In the rows, 128 means zero.
Each named move below is a turn or a mirror, shown by a few rows before and after it. Which moves, in which order, take the first row of each later pair to the second? The first pair is answered.
move C:
[125 127 128 165 157 140 124 112 105 117 134 134 122 133 137 147 138 146
 121 129 120 134 140] -> [141 121 118 137 160 134 107 111 106 122 131 119 104 140 131 147 138 136
 123 128 135 128 144]
[142 161 122 122 183 144 114 103  66 113 126  92  97 148 130 125 158 117
 113 142 137 147 164] -> [114 163 143 168 180 154 147 105  67 103 134 119 129 134 138 126 152 137
 110 140 107 153 157]
[107 121 124 157 126 144 134 134 142 113 122 139 150 116 132 108 117 145
 147 128 115 134 131] -> [135 120 103 110 131 138  98 128 142 124 116 108 118 133 121 107 128 129
 153 132 144 123 138]
[132 154 123 106  86 102 143 130 128 150 141 122 152 105 162 132 148 133
 151 168 147  99 114] -> [127 153 124 114  84 104 147 131 125 148 141 125 160 105 165 131 147 136
 149 167 141 103 113]
move H:
[150  99 122 154 162 162 106 106 100 110 128  87 100 147 132 152 142 126
 119 135 121 128 131] -> [159  92 125 127 144 159  99 122 114  94 114  67 112 138 141 137 134 126
 136 139 119 110 126]
[140 124 129 146 153 148 138 146 100 119 119 140 173 158 142 113 129 120
 108 152 165 120 113] -> [144 121 134 139 146 147 136 152 107 114 114 134 177 155 144 107 126 120
 113 154 163 114 116]
[ 95 163 130 122 124 124 147 130 127 175 155 152 163 145 127 136 149  78
 147 124 161 136 171] -> [ 85 138 137 188 136 149 167 142 127 135 152 159 168 134 149 157 145 114
 125 120 108 150 143]
[151  98 106  64 156 118  98 106 106 144 115  75  91 141 123 167 164 144
 139 125 134 134 124] -> [140  94 109 106 172 131 108  99  95 136 121  87  86 140 128 182 169 157
 119 122 114 149 115]
move Y:
[143 131 123 107 117 120 108 131 113 124 122 110 118 144 131 127 151 111
 127 137 153 116 155] -> [141 132 125 102 119 117 107 128 112 126 123 112 121 145 128 129 154 111
 127 136 155 118 158]
[104 142 145 143 149 134 136 109 103 136 125 121 122 130 137 129 140 119
 118 124 117 147 124] -> [115 131 142 139 151 140 130 115 106 125 113 106 116 128 144 131 141 120
 119 124 110 146 112]
[ 95 148 121 160  93 136 175 114 120 157 142 156 122 137 121 113 113 147
 124 105  98 163 137] -> [122 114 109 151  97 149 157 131 134 115 120 112  97 135 143 121 114 164
 118 109  70 154 106]
[135 137 124  87 114 121 130 141 147 140 127 128 122 126 122 118 117 127
 137 129 139 123 119] -> [134 136 125  88 113 122 130 141 147 140 126 131 122 125 121 119 121 124
 133 129 140 123 121]
move N:
[129 126  92 174 160 140 136 136 109 137 131 165  82 108 130 163 121 160
  70 125  89 174  96] -> [119 124 101 193 182 149 126 113  79 140 136 158 104 123 134 173 140 162
  87 138 104 163 134]
[ 95 126 178 157 117 146 149 140 121 125 134 119 186  99 128 123 120 137
 155 144 149  92 153] -> [112 119 171 129 118 145 126 140 125 125 124  97 178 107 131 119 126 129
 170 147 164  80 160]
[127 126 125 124 131 123 129 138 141 118 119 129 128 116 124 120 125 128
 129 124 128 130 124] -> [123 127 129 131 131 122 135 137 141 120 120 132 134 117 127 123 126 130
 125 127 124 129 125]
[151 147 102  62 114  88 113 143 153 152 132 126  87 125 113 126 123 104
 110 115 159 128 103] -> [130 159 109 100 111  89 146 148 158 154 141 163  93 111 114 132 111 115
  88 105 134 151  87]
move R:
[123 160 131 108 122 109 158 123 138 150 150 150 129 110 131 135 111 108
 123 116 151 126 137] -> [120 160 133 109 119 113 158 124 138 148 148 149 135 112 133 130 114 110
 130 116 154 121 144]
[132 121 138 113 124 127 120 120 118 148 135 118 146 133 125 128 136 110
 143 132 162 120 157] -> [141 117 131 104 121 126 114 126 125 147 131 111 129 135 122 130 134 105
 135 127 162 120 148]
[158  88 131  78 145 156 142 107  99 130 105 108 109 118 158 128 156 119
  87 145  76 145 130] -> [153  93 131  96 150 157 151 101  93 136 114 120 108 119 156 135 156 119
  77 139  72 154 130]
[135 100 114 161 100 168 138 158 168 146 168 162 140  84 133  99 122 116
 115 121 108 108 129] -> [133  99 114 157  97 167 135 160 170 148 170 158 146  81 134  97 121 117
 125 126 109 102 135]
Pairs:
Between the rows of a pair lie 2 to 3 moves.
[160  92 129 122  96 139 119 129 140  89 120  91 148 114 161 130 141  90
 163 148 143 111 134] -> [134 143 129 133  86 112 160 119 144 148 153 165 139 106 126 132 123  65
 129 122 161 153 130]	N R Y
[130 109 125 105 138 132 114  86  91 133 106  67 150 146 140 140 141 127
 171 171 152 124 167] -> [151 101  96 126 155 139 118  96  97 125 108  72  80 146 133 172 133 132
 107 144 122 162 115]	R R H
[121 112 138 155 174 122 146 114 115 107 118 152 113 148 111 154 163 165
  86 114 115 145 100] -> [150  96 129 107 153 120 124 135 138  89  93 113 100 142 118 138 155 158
  99 116 111 123  82]	C N H
[121 136 107 138 145 118 126 115 115 138 126 135  97 137 124 145 123 120
 104 111 131 137 115] -> [123 128 119  96 112 109 122 133 139 128 110 116 136 125 135 113 115 111
 149 124 138 103 125]	R H H
[159 126 107 115 150 124  90 116 112 134 118 103  78 158 117 151 145 125
 120 123 145 134 131] -> [144 115 134  99 101 122 112 149 154  98  93  95 143 125 143 110 120 138
 159 138 116 103 123]	C H C
[118 145 121 143 166 124 106 115 101 163 135 135 122 146 119 141 137 120
 127 109 160 134 140] -> [104 145 130 158 158 127 118 115 102 156 138 143 149 138 124 136 139 125
 136 116 154 129 149]	R C
[126 115 116 126 147 144 116 162 157  87 110 147  92 123 155 134 100 133
 103 125 105 131  91] -> [ 94 130 138 131 126 137 144 160 163  98 118 172 148 108 154 112  92 133
 127 132 107 126 111]	H C R
[129 151 146 129  84 138  83 107 106 141 169  88 202 132 119  73 142 156
 212 133 168 100 184] -> [137 161 126 158 127 146  73  74  70 167 193 105 151 156 102 111 162 151
 174 120 186 131 190]	H C
[162  95 114 142 129 153 122 113 136  85 120  98 160 116 145 163 135 140
 129 154 107 102 128] -> [144 106 127 157 121 151 143 113 139  94 127 117 184 110 146 155 131 142
 131 153 104 105 135]	Y H Y
[138 105 116 175 147 173 120 117 127  85 139 120  97 131 141 156 133 137
 101 106  93 157 104] -> [124 103 148 135 101 161 132 138 159  70 121 107 172 110 156 109 120 135
 160 129  98 114 118]	R Y H
[132 135  99 151 154 132 144 132 135 126 135 142  63 129 119 159 108 134
  78 101 104 152  69] -> [103 156 118 180 174 137 149  95 101 153 157 167 100 143 108 164 129 128
  98 113 135 152 126]	Y N
[176 138 107  94 100 109  96 108 141 136 101 114  89 114  90 126 148 101
 107 126 142 116 124] -> [156 153 112 118  91 103 129 113 151 145 113 150  97 102  83 127 134 106
  87 113 128 135 107]	N Y
[147 141 110 107 111 130 108 109 136 171 144 161 154 114  95  99 131  76
 153 147 159 111 164] -> [186 107  79 127 151 155  75 108 122 138 131 124  83 129 107 138 146  94
 111 136 132 125 131]	H C Y
[123 100 113 185 147 155 139 139 129  96 115 126  87 121 143 150 116 161
  74  92  75 157  96] -> [144 142  92 107 152 121 104 108 111 169 131 127  52 153  97 143 135 101
  95  92 171 149 145]	Y C
[132  96 154 134 122 156  93 129 127  81  99  65 142 144 158 121 144 143
 185 136 114 104 172] -> [139  95 151 119 105 149  97 146 148  76  91  63 132 134 160 112 133 140
 178 131 102 106 153]	C N
[ 83 140 164 176 122 149 203  94 105 139 189 207 185 151 103 108  92 146
 116 137  91 156 153] -> [166 121 124  21  60 111 148 151 175 124 144 132 113 141 100  64  62 110
 128 129 102 127  89]	H C N
[127 164 125  61 105  98 111 114 125 188 139 133 120 137 104 101 127  66
 155 127 194 115 171] -> [ 78 174 152 133  81 102 185 136 153 169 146 196 164  99 116 100  94  96
 123 114 132 143 133]	N C
[125 156 100  90 133  94 127 116 134 192 160 166  85 146  75 136 132 104
  98 110 161 175 153] -> [ 87 106 136 206 168 151 142 107 102 116 152 147 164 138 132 156 152 171
 119 141  97 158 175]	R H N
[134 110 114 135 145 175 159 161  81 124  75 105 119 153 134 147 161 170
 114 136  75 152 112] -> [127 112 127 103 111 162 170 182 113 117  65 102 150 135 141 117 143 164
 142 143  75 131 108]	H C R
[137 126 111  87 112 113 125 136 131 139 133 123 122 137 123 128 129 109
 123 139 154 122 146] -> [109 124 133 120 105 119 156 144 137 123 132 140 165 121 138 120 121 127
 130 143 127 123 148]	C R
[ 85 157 162 153  92 123 203 152 160 142 143 193 191 103 127 105 100 152
 119 113 104 148 124] -> [167 121  96 137 167 148 115 128 115 129 136 124  39 155 117 172 140 147
  57  95 111 172  93]	C H Y
[146 119 142 113 129 134 175 138 134 112 143 116 199 114 154  89 143 144
 151 157 147 101 113] -> [153 139 130  82 116 115 176 143 147 139 149 131 179 113 137  84 133 125
 142 143 165 109 106]	C N Y
[130 111 122 179 142 161 129 128 116 101 128 107 129 140 161 151 128 164
 108 143  91 137 126] -> [146 120 129  97 107 141 106 137 134 112 112  79 155 137 157 109 126 137
 158 157 131  98 149]	R H
[135 102 125 101 124 138 126 139 119 108 129  78 120 133 149 140 135 146
 126 131 124 108 125] -> [ 97 123 142 153 127 141 164 126 110 122 151 121 152 125 144 144 130 153
 116 129 116 126 137]	H C
[133 162 101  59 107 117  82 124 158 156 118  85 149 136 135  98 135  72
 157 159 178 136 168] -> [144 156  90  57  83 110 106 163 200 133 103  96 117 111 142  94 105  82
 119 142 134 158 104]	Y N
[133  83 135 157 158 163 108 102  83  90 123  90 155 143 164 149 162 161
 152 156 124 103 165] -> [168 103  97  98 164 138  81  98  84 131 130  88  78 164 130 158 162 123
 126 133 163 122 152]	N H R
[114 124 143 176 164 149 106  86  70 124 116 125 135 128 117 103 134 114
 154 172 153 125 174] -> [154  97 120 132 155 148  77 111  92  96  91  80  86 129 129 102 127 114
 147 168 139 116 135]	Y H R
[140  81 163 178 167 188 117 140 119  42 119  67 140 158 187 157 171 189
 131 151 118 105 104] -> [ 81 185 173 179 154 137 166  92  99 172 183 186 167 167 117 147 166 128
 127 133 206 146 164]	N R Y
[158 106 118  75 109 103 119 156 159 117 108 108 110 111 149 115 113 126
 115 121 122 118  99] -> [130 116 124 158 140 121 151 140 132 115 130 150 107 110 150 149 117 149
  74 109  97 151  98]	H R H
[166  94 123  78  99 113 103 144 155 119 130 100 119 104 121 101 124 140
 146 107 145 119 128] -> [122  92 152 150 115 135 133 125 129 108 141 122 182 100 138 107 137 165
 159 121 129 118 164]	C N N
[112  66 145 183 120 156 150 104 141  54  91 106 147  86 191  72 119 148
 144 117  86 122 116] -> [160  74 110 104 104 128 123 122 169  72  81  87  77  90 170  68 108 119
 124  97 105 129  77]	C N
[175 117 130  92 141 127  91 104 135 140 143  89 118 126 111 138 131 102
 193 163 171 106 142] -> [135 119 161 124  98 123 148 140 177 114 134 126 177  82 129 112  95 123
 191 158 117 107 111]	R C H
[126 150 126 122 125 126 130 130 125 142 132 144 126 128 110 120 133 116
 143 133 152 122 148] -> [115 136 130 165 135 142 147 132 125 119 133 152 130 123 125 132 134 138
 126 129 118 131 134]	Y H C
[134  63 117 125 122 135  84 132 131  93 100  84 117 146 180 134 154 130
 210 183 111 114 138] -> [150  72  85 139 136 131  92 138 135 104 110 107  38 149 161 168 144 123
 140 151  95 159  92]	R R
[133 148 116 101 129 111 112 109 127 156 136 150 109 124  96 125 153  96
 129 115 185 114 144] -> [102 145 141 153 136 130 132 101 112 140 142 162 156 119 112 128 158 117
 142 128 167 109 165]	C N
[110 145 156 110 112 117 145 145 158 127 120 133 170 111 137 103 108 133
 153 136 125 120 110] -> [109 142 161 117 126 124 135 132 140 130 124 126 182 122 140 105 123 131
 166 147 136 111 132]	N N N
[106 153 122 179 166 134 147  74  94 145 155 155 145 134 110 148 153 128
 133 146 148 130 181] -> [151 137 102 106 159 127  96  82 104 137 137  97 115 149 112 136 162 114
 156 152 171 103 181]	N R
[151 102 108 155 140 160 115 120 124  90 103  80 151 167 167 115 161 139
 132 155 137 114 148] -> [117 122 126 189 138 156 145 110 116 108 122 119 187 159 160 111 157 139
 131 152 138 129 162]	Y H
[174 100 123  67 106 125  85 170 156  83  86  77 112 127 142 116 133 118
 147 125 120  80 107] -> [149 112 130 106  88 119 134 190 181  83  90 124 115 100 140 118 102 129
 109 101  82 109  66]	N C
[145 123 121 194 145 195 145 121 126 140 117 131 153  91 137  88 122 130
 153 103 106 117 115] -> [139 131 127 182 138 190 145 118 126 149 120 134 169  92 134  76 125 122
 167 107 122 107 130]	R Y
[109 110 127 143 129 126 175 125 132  87 129 114 104  85 175 134 156 178
 134 126  76 167  47] -> [104 124 122 155 146 123 179 113 118 105 145 134  87  91 159 147 162 174
 117 122  86 183  54]	C N N
[ 90 154 150 157 155 134 139  79  77 166 166 158 151 147 111 135 161 125
 154 149 174 133 190] -> [102 111 155 184 170 166 122  90  73 110 146 112 159 148 143 146 171 161
 158 161 130 119 176]	N H R
[124 107 130 138 155 157 117 112 114 108 126 119 143 167 139 139 160 137
 151 150 160 115 140] -> [148 108 110  99 118 140 128 153 160 101 112 122  97 147 134 129 126 130
 122 129 134 127  79]	R N N
[113 145 124 107 111 115 118 102 121 162 147 128 142 138 113 115 136 103
 149 129 178 128 162] -> [119 102 120 181 141 154 123 117 116  98 132 106 115 131 145 152 138 154
 105 124 103 145 113]	H Y
[ 82 146 156 124 132 102 154 123 135 139 128 165 176  99 110  77 130 131
 162 136 138 107 143] -> [ 83 147 145 159 173 114 142  92  96 154 144 175 143 117  97 112 156 135
 137 134 145 129 154]	N C H
[118 150 138  91 121  84 129 144 127 126 148  85  78 143  91  90 130 122
 119  90 126 147 111] -> [ 89 161 153 150 150  96 143 113  98 136 166 110 102 148  94 109 141 135
 112  96 126 160 142]	R N N
[170 119  98  76 163 123  81 102  84 134 128 101  97 179 129 125 143 111
 160 134 188  86 167] -> [184 131  78  61 138 100 103 130 119 140 128 123  44 163 114 128 112 101
 110 105 165 120 106]	Y R N
[100 139 147 130  88 129 156 134 148 133 130 147 164 100 143  78 100 124
 146 136 117 133  99] -> [141 109 122 101 100 139 115 147 152 105 112  95 115 110 155  89 108 129
 140 137 108 126  76]	H Y
[158 127 128 132 154 155 120 118 127 111 124 107 114 137 153 148 128 153
 136 129 121  99 127] -> [164 138 120  99 131 134 130 134 149 125 125 121  95 129 139 141 113 138
 125 114 125 107 105]	N H N
[105 131 137 164 131 117 160 135 113 139 141 154 143 114 124 155 140 134
 109 111 115 160 119] -> [114 139 139  97  96  97 148 145 137 151 129 137 162 111 117 121 133 110
 147 120 149 130 134]	Y H Y
[108 104 155 203 124 154 170 128 129  90 113 147 157 104 163 137 105 164
 108 123  59 126 110] -> [132 159 139  64  74  90 149 127 160 175 123 159 145 110 115  85  93  90
 153 117 155 108 140]	H R Y
[143 153 104 102 124 109 124 134 123 171 142 139  89 141 100 156 135  96
 121 117 163 156 145] -> [155 125 101 113 110 118 133 169 150 125 117 119  76 121 122 155 114 119
 106 113 106 156  97]	Y N H
[107 191 131 114 103  93 177 119 123 188 149 181 114 129  88 124 109 127
  99  95 160 145 118] -> [ 89 149 157 189 113 135 197 134 120 116 134 166 153 112 132 133 109 182
  97 108  89 137  97]	N H
[165  98 101 181 135 142  94 133 126  85 127 106  81 143 136 133 160 141
 102 132 113 128 107] -> [152 144  96 142 130 115  94 106 114 153 152 141  91 152  99 121 166  98
 122 133 182 131 155]	Y C N
[ 93 113 122 111 136  93 133 101 116 152 139 150 100 117 127 124 125 123
 138 166 183 119 157] -> [ 82  97 140 120 113 101 151 127 141 118 122 146 137  92 150 108 110 140
 152 173 147 106 137]	C H H
[137 105 120 100 137 124 115 118 119 105 107  83 115 122 130  99 132 138
 138 141 124 110 132] -> [103 145 130 136 139 111 155 100 111 152 139 149 132 121 104 107 126 125
 121 126 138 142 149]	R Y C
[133 137 153 155 142 154 135 128 122 145 130 187 120 140 125 154 129 187
 137  98 117 138 109] -> [135 137 163 101 107 136 133 149 149 144 118 171 148 129 128 120 116 174
 177 109 129 107 117]	H Y R
[144 110 161 121 133 145 121 116 113 114 134 105 112 154 127 132 136 131
 146 156 143  97 131] -> [147 109 162 103 120 140 123 126 127 112 129 107 114 144 126 121 126 129
 149 154 143  95 121]	C H R
[111 154 152 160 113 154 118 128  94  91  90 111 207 117 132  99 123 151
 160 184 115 103 151] -> [140 146 135 113  81 138 113 164 130  74  70  93 171 104 134  86  99 143
 145 171  99 103 103]	R N C
